The rows of M fall into 3 groups, and each row is roughly a mix of its group's hidden directions.
M, 110 rows:
[[-22  12   4 -47 -26 -27   5 -16   0 -27  26]
 [  7 -31 -16 -11 -10 -35  -7  -1   4 -47 -31]
 [ 14 -26  18  -6   4 -11  48 -19  -4  -1  43]
 [ -6 -39   7  38  19   2 -26  32   0  26 -12]
 [-11  30 -11 -39   1  24  16  -3 -21  26  36]
 [ 21 -22 -32  10 -13  15 -17  -8 -41 -28  26]
 [-24 -31  18 -40 -16  -3  17  -1  29 -27 -20]
 [ 31  12 -10  24  10  15  22 -23 -12  40  34]
 [-20   7  14 -27  -1  27  16   0  39 -44 -16]
 [-20   8   7 -60 -12  36  10   4  12  -4  10]
 [  1  12  11  29  -2  -6 -53  12 -21 -11 -36]
 [-17   2  28  23  40  -9  25 -17   0 -26 -31]
 [  5  13   7  51  11  19 -29  -6 -16 -17 -34]
 [-25  18  29  14  -8   9  -2 -19  34 -34 -34]
 [ -2   1  10  -1  41  19   4  20 -11   8 -57]
 [ 13  34 -28  21   2 -16 -13   1 -52  13  -6]
 [-13  -7 -20 -10  18 -11 -34 -15 -28  30  42]
 [  2  21  -4 -20 -23  22 -15  14  25 -46 -30]
 [  0 -19  18  27  10  31  26 -32  33  21  16]
 [ 20 -10 -48 -16  27 -32 -16 -25  -2  -2  17]
 [-22  -2   6 -36  14  25  15   5  19  49  15]
 [-29 -35   4  21  10   5  17 -24 -13  17  43]
 [-22  -1  13 -35   2  44  28  -7  31 -12  15]
 [ 25  -6 -35  27 -14  35   3   7  36  -5 -24]
 [ 16 -18 -28  25 -23  23 -25  28  35  -6 -16]
 [-18  24  36   4  26 -28 -11  12 -18 -12 -40]
 [ -3 -12 -11 -17 -25  14  25 -15  24  -9  56]
 [-27 -23  -6 -31 -12   9  -8  24  30 -25 -37]
 [-20  -8  21 -23 -12  28   6  -1  14  38  44]
 [  4  46 -18  15   9 -23  -8   8 -46   5 -20]
 [ 13  29 -16  36  -3  14 -14  28 -30  34  14]
 [ 16  19 -18  27  -3 -35  -4 -15 -21 -27 -40]
 [ 23 -47 -22  -3 -16  11   9 -21  14  17  38]
 [ 19 -23 -16 -21   7 -49  16   5  17 -25 -27]
 [ -2 -20   2 -12 -20  -1   6  -9  55 -40  15]
 [ 48  10 -21  40 -12   7 -23  19  19  11  -6]
 [ 34  -3 -45  -9   7 -19   8 -12  -6  -5  45]
 [ 21   3  16 -21  22  22   9  25  18  52  12]
 [ 20  22  28 -11  17 -18  18  -7   7  29  48]
 [-34 -32  -6 -33 -21 -14   5  30 -15  -3 -30]
 [-32  32   4 -37  -6  24   9  12 -32  19 -18]
 [  6 -51 -12 -11 -12 -14  -1  13  47 -10  16]
 [ 39 -11  -6  36  14 -21   1 -27  27 -23  17]
 [-33  14  46 -26  20 -10  28   3  16  16   5]
 [ -1  23  25  26  26 -20  19 -23  -2 -40 -24]
 [  9 -49  -5 -22  -9  22  15 -10  24  18  34]
 [ 14 -22 -14  44 -16  -7  11  24  37   0  27]
 [ 11   4   0  16  21  -8 -47 -10 -46  23  10]
 [  1 -16  22  17  28  24 -27  13 -10  12 -50]
 [  7 -40   9   1 -13  -8   0 -13  50 -36   2]
 [-10  18   0 -16   3 -17  14  -9   6 -45 -52]
 [ 24   8  19  26  26 -20 -20  31   6   4 -43]
 [-21 -12   8  22  15 -30  -7   1  -9 -35 -48]
 [ -9   1  -4   6 -14  52 -20  13  12 -37 -29]
 [  4 -36 -29  53 -12  10  -1  -3  25  -1  10]
 [ 24 -15 -14  40  -3 -35 -27   0 -27 -26  -7]
 [ 14 -20  -1  18  25  -7   3  -2  -2 -50 -44]
 [  0 -13   5  -6   9 -16  18   2  34 -55 -30]
 [ 13   4  20   6  11  38  10   0  17  28  51]
 [ -6  52  -5  38 -14   4 -31   4 -16  -9 -14]
 [  7  22 -31 -38 -44  12 -19  -2 -22 -10  -2]
 [  5 -12  -6  21  11  66 -15   4 -18  12  -9]
 [-12  -7  -8  26  -8 -16 -25   6 -11 -42 -47]
 [-19 -26   9  40   7 -29  -2 -27  35 -20   4]
 [ 38   9  19  55   1  -6   5   2 -28  -9  -8]
 [  5 -38   5 -19 -28 -17   0 -11  46   3  30]
 [ 15 -56  11  -3  11 -21   9  18 -24  30  -2]
 [ 25 -11 -44  -9 -16 -10  10 -10 -17  36  33]
 [-12  41   2 -46   5  30  21 -19  -8   7  14]
 [ 30   1  -7  44  22 -12 -11  11 -19  26 -34]
 [ 19 -25  -8  24  -6 -15  -9 -13  19 -55 -19]
 [  0 -11 -33  15 -12 -35 -26  10 -11 -36 -31]
 [ -4  24  20  -1  18   0  -6   5 -13 -35 -56]
 [ 38  -9 -41  22  -4 -33 -14  -7 -17  16 -20]
 [ 27  10 -33  37  -1 -20 -16  19 -11 -15 -35]
 [-21  56 -41  17  -3   6  15   4 -10   5   4]
 [-34  35   4 -38  15  28   0 -10   6  24 -21]
 [-36 -28  36  15   8 -26 -26  11  -9 -12  27]
 [-23  29   7  10 -31   8  16  -1  19 -49 -19]
 [-16   2  14 -38   0  27  25  -5  52   4  -1]
 [ -8 -41  18 -33  -3  27   5   2  16  29  31]
 [ 27 -24 -32  -5  19  -1  15  -7 -48  24   8]
 [-34 -43   0  34  -5 -16 -17   6  14 -31  -5]
 [-18  63 -14 -13   5   2  15  23 -20   4 -10]
 [ 13 -18 -28  15 -21 -15  17   8  45 -32  22]
 [ 27  12 -17  23 -13   8  26 -24  41 -11  31]
 [ 17  -5  24  13 -29  21   7  18  47 -31  -9]
 [ 22 -19 -15  -3  -9 -21 -13   6  20 -44 -42]
 [  7 -40  -4  13  21 -13  -1   4  55  22  -8]
 [  2  -9  19   4   7  19   5  -8  14  35  60]
 [-12   9  -2  -5 -30  18  -6 -10 -14  11  63]
 [ -1   9 -16 -21   3 -22  27  -9 -46  -1  43]
 [ -9 -38  13 -38  -1  19  26  -2  29   8  31]
 [  8  33 -11  46 -13   3 -39   2  -2   5 -29]
 [ -2  33 -11   8  -2   2  29   6  14 -22 -56]
 [  3   8  20  19  41  -5  46 -32  -1  13   9]
 [  1  23  16  -8  11  29  34 -17  16  27  41]
 [ 27  11   2  43  18   5 -24  17 -22   8 -39]
 [  1   8 -24  21  22 -24 -42  -3 -30   7 -34]
 [ 14 -29 -23   2 -16  20   2  -5  25 -55   5]
 [-23  49  13   2   7   5   5   2 -36  33  19]
 [ 34  15  21  36  39 -10  21  -2  16  23   3]
 [  6   2 -29  34 -30 -19  -2  22   9 -43 -14]
 [-14  20  12 -34  13 -15  17  -4   0 -31 -49]
 [ 14 -31 -15 -33 -17 -29 -34  23 -15 -20  -6]
 [-16 -15   0   7 -24   9  12  58 -15  26 -21]
 [-11   8   1  -5  -1  51  34 -28  20 -21  18]
 [ 21  22  -5  -8 -32  15  33  23   8 -39 -21]
 [-24  33 -31 -23 -15  12  -4  31 -30  11 -22]
 [ -6  36 -16  30 -25  35 -18  -7 -18 -12  28]]
One row of each group comes first, with its name. Which group is each row after those in?
[-32 -33 -35 -30 -28 -13  -4   2  -5 -10 -25] -> B
[ 16 -39  25 -16  17  -2   9 -24  45   1  18] -> F
[-11 -22  29 -37 -10 -25 -35  22  -2  27   2] -> N

[ -8 -14  10  51  18  29  11 -25 -14   4  30] -> B
[-10  33  18 -41  19  14  32 -22 -17 -10 -18] -> B
[-40  14  11  -5 -36  16  16  15  26 -30 -20] -> F
[-32  -8   7 -45 -20  23   8  -3  21 -16  33] -> B
[  2   3   5  29  45  33  26 -11 -21   2 -28] -> N
[ 14  43 -39   9 -15   8  18  16  20 -26 -20] -> F
[-39 -18   5 -19 -14  -3 -31  22  -2  -4 -46] -> F
[  8  52  -5   8   4  16  10   3  -5 -10 -51] -> F
[ -7 -15  -4 -29 -33  -2 -23  14   6 -47  26] -> N
[-16 -16  11 -34  -7  27  13   1  -5  27  50] -> N
[ -9  12   5  60 -10  -8 -38   7 -13 -12 -13] -> F
